Each path is a new rotation, seen through one point. The rows after it are directions, each followed by how far the rotation turns it, in deg/step (0 if it stays put).
Each turn is a multiple of 5 degrees from 10 to 175, or 0.
Each row of a path follows its step; steps can be skipped.
Path 1:
step 4: [ 16  -7  25  16  33  14   7  -8   1   7 -16 -15  10 -15 -27  40   2  21
 -28 -12  -1 -23 -24  -5  23  -5 -14 -21 -13   0  14 -12  23  16  -9 -17
 -34  -9  -8 -14  22 -15 -36 -10 -15  12  11  31  -8  -5  36   1 -28  11
  10  13  15 -11  11  -5  15]
step 7: [-21 -13 -30  12 -10  21 -12  -6  31  19  11 -17   6  15   0   7 -21  22
   6  -3   1  -6 -25   6  -2  24  -6  14  -3 -26 -19  -1  10  19  -5  -3
  25   4   9  -9   1   4  12 -34 -13   9 -13 -33  51   0  36 -13  30  27
   6  -3  13  10 -14 -27 -25]
step 8: [ 26  19 -15  -1  -2  -4  -6  11   9  26 -19   8 -16 -61 -16   7 -25  13
 -14   9  -3 -25 -11 -18  10   4  -4 -23   1   9 -27  10  44   8   3 -28
  -5  -6  32  20 -25   5  10   6  -7   0  32  -9  21  -4   3  -2 -35  -8
 -13   7 -10  -1  -3 -24 -14]
step 11: [ 19 -23  -7   5  -4   6  -6  -3  44  15  -8  21   3  12 -52 -19   6   6
   3   8 -13  11 -30 -10 -18   0   7   7 -18 -16  -4  20   5  -4  15  -1
   5  -5 -37  -7  54  -2 -20 -21   2 -17   3   9   4   2  24 -42 -10  29
  -1  10 -16   1  12  16  -2]
step 17: [  0 -14 -21  12 -18  -6  11  -3  15  16  14   3 -10  40  -4  20 -13 -15
  -6 -35  13   6 -15 -17 -14   9  36 -10 -11 -25 -18  34   7   4   8   2
  16 -45  -1   4  11   9   5  37  -8   8 -16 -23 -25  -8  -1   6  21  -2
  34   5  12   4 -30 -25  12]
step 19: [  2  25 -18  26  -9   0 -34 -26  24  28 -20 -34  -6 -14   0   1 -31   8
 -17   0   8 -24  -8   5   1   1  16  -4  26  -1 -10  11  38 -17   7 -20
  14  -3  13  13   2  21 -12   7   4 -27   9 -12  -8  36  11  -8 -28  12
  -2   0  21 -25  18 -37   3]
step 21: [ -7  -9 -26  47  24  16   5  -2  -8  22  15  24   8   6  -4  -1   6 -23
 -27  -3   5  20 -12   3 -18 -14  12   3 -28 -13   4  14   9   2  16 -20
   0  16  -5   7  13 -26 -26  30  27  16 -23  36 -21  50  25   5  -5  16
   6 -11  11   7  -4  -8  -4]
step 23: [  0  -7 -16  -1  18  -4  -3  41  18  22  31   4  13 -28 -22   5 -13  -1
  -7  34  18  15  13   5  -8   9  -5   6   0  -6  25   3  22  15  -1 -20
 -10 -24   4  -3  27   4   2 -21 -23  11 -16 -17  -8   4  -1 -24  -8  24
  18  19  32  -2  36 -44  16]
step 25: [ 13   6   4  14  26  -7  -3   2  -6  10  33   5   6 -21 -29  12  -4   7
  -6 -15  30  -1   5  16  19  18   1 -26 -27   8  -9  26   0  13 -27  -9
  14  26   1 -22  -1 -14 -22   0 -24  -7  15  -2  34  20  26  20  -3  16
  13  -9  30 -20 -50 -15 -13]
Directions:
[-10  -1   0  -2  -5   3  -1  -2  -3   1  -3   7  -2  -1   1 -14   3  -5
  -6   1   0  -5  -4   1   3  -3   5  -6   0   5  -4   2   4   2   7 -12
   4   0   4  -2  -1   2   7  -3   4  -5  -8   0  -3   0   5  -3   1   2
   0   2  -4  -7   3   3   0] => 35
[-1 -3  3  4  1 -2  6 -3 -3  1 -1  4 -3 -3 -3 -9 -3  1  6  2  2  4  3 -7
  6  7 -9  6 -9  2 -5 -3 -1  2 -9  0 -3 -4  2  3 -3 -3  3 -4  3 -3  0 -1
  0 -4  4 -8 -8  9 -3 -4 -2  2 -6 -4 -3] => 20
[  3   1   1   3   5   8   7  -2  -1  -3   0   5  -5   2   5  -6   4   4
   1  -4   2   2  -5   7  -2  -8   0  -7   2   3   3  -7   6  -2  -7   1
  -4   0   1   1   2  -4  -6   1   1  -3   4   0  -2   6   0   0   0   4
   9   3 -10   9  -4   1   7] => 65
[  0  -4  -1  -8   5  -2  -3   2  -5   2   1  -5   4  -1  -1  -1  -4   6
  -2   0  -4  -7  -7  -3   4   0  -2   2   2  -3  -6 -11   6   1   6  -1
  -4  -4 -11  -1   4  -1   2   3  -1  -2  -4   4   4  -2  -3   3   2  -1
   2   1 -10   3  -5   0 -11] => 10
[  3  -7  -3  -2  -4  -6   9   0   2  -1   4  -4   5  -1  -2   1   2  -1
   1  -1  -1  -4   1  -1   6   0   8   5  -4  -4   3   2  -4   2   1   0
  -3 -10   1  -8  -1  -5  -3   0  -2 -11   0   3  -3  -3  -4  -3   3   6
   4   7   0   1   8   2   9] => 60
[-7  7  2 -3 -4 -5  4  2  4  4 -2 -3 -5  1 -4  5  1  5 -2  3 -1  0 -2 -1
  2  3 -5 -3 -6  4 10 -7  2  6  4 -8  0 -4 -3  3  0  5 -3 -5  0 -7  7 -5
 -3 11 -6 -2  2 -5 -7 -3  1  1 -2  2  2] => 100
[  8   4   5   5   3  -3   5  12  -6   4   1  -1  -3   3  -2  -2  -2  -1
  -5  -2   7  -2  -1   0   1   0   1  -3  -1  -6  -2  -2   6   3   5   1
   5   1  -1  -1   2  -7   4   2  -3  -1   2   4 -10   2  -1   5  -7   2
  -4  -2   4  -8   1 -11   4] => 170
Path 2:
step 0: [ 14 -15  17   4  10   4 -13  24   5  -2   5  23 -10  19  22 -10  11   0
 -25 -29   9  14 -21  -4 -38 -26  -3 -11   2 -18 -11  26 -13 -14  -2  -4
   0  19   4  32  -7  -5  14 -28  -9   4  -6 -23  22 -17 -32 -20 -21  -6
 -19 -13   3   9  24   0  18]
step 1: [  8 -12  -1 -37  27  -1   1  32  -4 -26  17 -15  -8  13  15   4   6  -1
 -16 -32  -2  -8 -15  -1 -30  -2  11  11 -16   2 -18 -28 -16  -6  -6   1
 -10   4  20  -3  17  -9 -19 -21 -23 -22 -24   8   7  -2  -2 -31  -7   0
  -9 -11   0 -23 -14 -35 -26]
step 3: [  2  -2  18 -13   6 -11   3   7   6   3   1 -23 -19  20   1 -13  26   2
 -30 -11 -27   8 -30   3 -39 -20   4  33  36  28 -23 -13 -12 -20   1  25
 -18  -4  15  -5  -8  18   1  -2 -11 -25   8 -10  18   0 -10 -11 -15  12
 -10 -21 -20  -7 -17  -6  -5]
step 5: [ 18  -2 -14   3   2  16  11 -11  -7   5  -3   3 -15  -6 -14   7  13   0
 -11 -46 -24   4 -18  20 -23 -24 -26  27  33   0 -24 -13  -1   4   4  18
   1   0 -25   5   0   9  25 -11 -27 -23  -7 -15   5  -6  29  -2 -20   6
 -33  10  17  -2 -18  18   0]
step 17: [-15 -25  17 -12 -11 -10 -11  17 -13  -3  -1  -3   7 -32  -5 -10  11 -11
  13 -25 -20   4  -5  13 -25 -20 -11   8  22  -4 -27   2  -1   6 -21   0
  -2   2 -17   4   7  -9 -13 -27  -4 -23 -21  13   7 -13 -16  -5 -20 -28
 -49  -6  18   7   9 -37 -19]
step 19: [ -7 -24  22  -7   1  24 -13  27 -13   4  15   7  16  11  17  -6  16   2
 -19 -43 -12   5 -20  14 -39 -16  26   7  -4 -10   1  16 -13   0   2  -5
  -2  10  32 -21  -2   8  -8 -26  -2  -3 -16  -8  21  -6   4  -4 -15   4
 -32 -22  17  17 -15 -13 -21]
step 20: [ 37   6   0 -23  12   0 -14 -16  -4  14   2  -4  -6   8   0  39  -9 -20
 -21 -46 -19  18 -16  -8   0 -27  15   1  16  -2 -17 -14 -27  21  15   0
 -17  12  -1  11   9   1 -11 -16 -30  -8  -9  13  -5 -14  -9 -28 -15  -9
 -12   2   0 -20 -10 -25 -11]
step 22: [ 32  -2   1  -2  -7 -21  10  24  26  18  23 -22   6  10   7   6   7 -11
 -25 -37 -12  23  -7  -6 -26 -14   9   9  12  16  15  -1  -9  -8 -11  23
 -11  16  -2   0  -7  -7 -13 -25 -31 -37  14   2   8   9  -5  -7  11  30
 -22  -2   6 -35   2 -14   3]
step 23: [  3 -19  -6  11 -12  -3   7  -9   4 -13   0  -1  16  -5 -19   7   1  -5
  -7 -36 -16 -13 -15   4   1 -17 -13   9  25 -15 -22 -20  -3 -38 -15   5
   2 -11 -37   3  10 -11  28 -25 -17 -22 -25   1  20 -13 -39 -27  -9  12
 -15  -8  27  -1 -15 -13   1]
Directions:
[ -4  -4   4  11  -7   1  -2   4  -5  -2  -2   5   8  -1   0  -4  -1   3
   0  -1   0  -2   5   6   4  -6   3   2  -2  -4   0  14   1  -4   1  -1
  -2  -3   2  -1  -5  -1   3   3   3   4  -5  -3  -5  -2 -11  -1  -1  -3
  -6  -3   8   0   5  -2  -2] => 170
[  0   4 -11   3   1   3   3   3   1  -8  -5   2   4  -2  -1  -4   2  -2
   2 -11  -5   2   5   5  -5   3   7  -1  -2  -2   5   0  -3  -3  -3  -9
   2   4   3  -2   6   3  -9   1  -1  -3   2  -1  -4   7   3   3   8   3
   2  -5   4  -1  -2  -4   5] => 120
[ -2  -3  -7   2   2  -4   0  -9   1   0   2   1   6 -10  -4   0   8  -1
   2   2  -2   7  -1   6  -5   3  -1   1  -3   0  -7   1   4   1   4  -3
  -7   0  -3  -3  -9  -4  -1   0   4   2   0  -2  -3   4   7   6  -6  -2
  -7   4  -8   7   0  -1  -3] => 35
[  4  -6  -6   0   4   2  -2   2   0   2  -2   2   5   3   4  -1   0  -2
  -6   0   0  -4   0   2   6   5  -4   1  -4   3  -4   0   4 -12  -5   2
   2   4   1 -10   6   6   3  -2   2  -1   2   5  -7  -5   2  -5   0   1
   5  -2  -7   6   3   0 -11] => 145
[-1  3 -4 -7  3 -2  1 -5 -4 -4  6 -2  0  2  1  3  5  5 -1 -2 -3 -1  2 -5
  2  4  2  0 -3 -4 -6 10 -8  3  8 -1  4 -6 14 -4  1  6 -3  0 -1  8  0  4
  3 -3 -4 -6 -1  2  2  7 -1  3 -3 -2  1] => 60
[  0  -4   1   1   2  10  -1   4  -1   6  -5   8   5  -3  -1  -2  -3   4
   0   1   5  -2   4   0  -3   0   2   1   1  -3  -5  -4  -1   3  12  -2
  -3   5   2   7   3   9   1  -7  -6   1  -2   0   1 -11   7   9   1   1
   1   4   3   4  -2   1   1] => 55
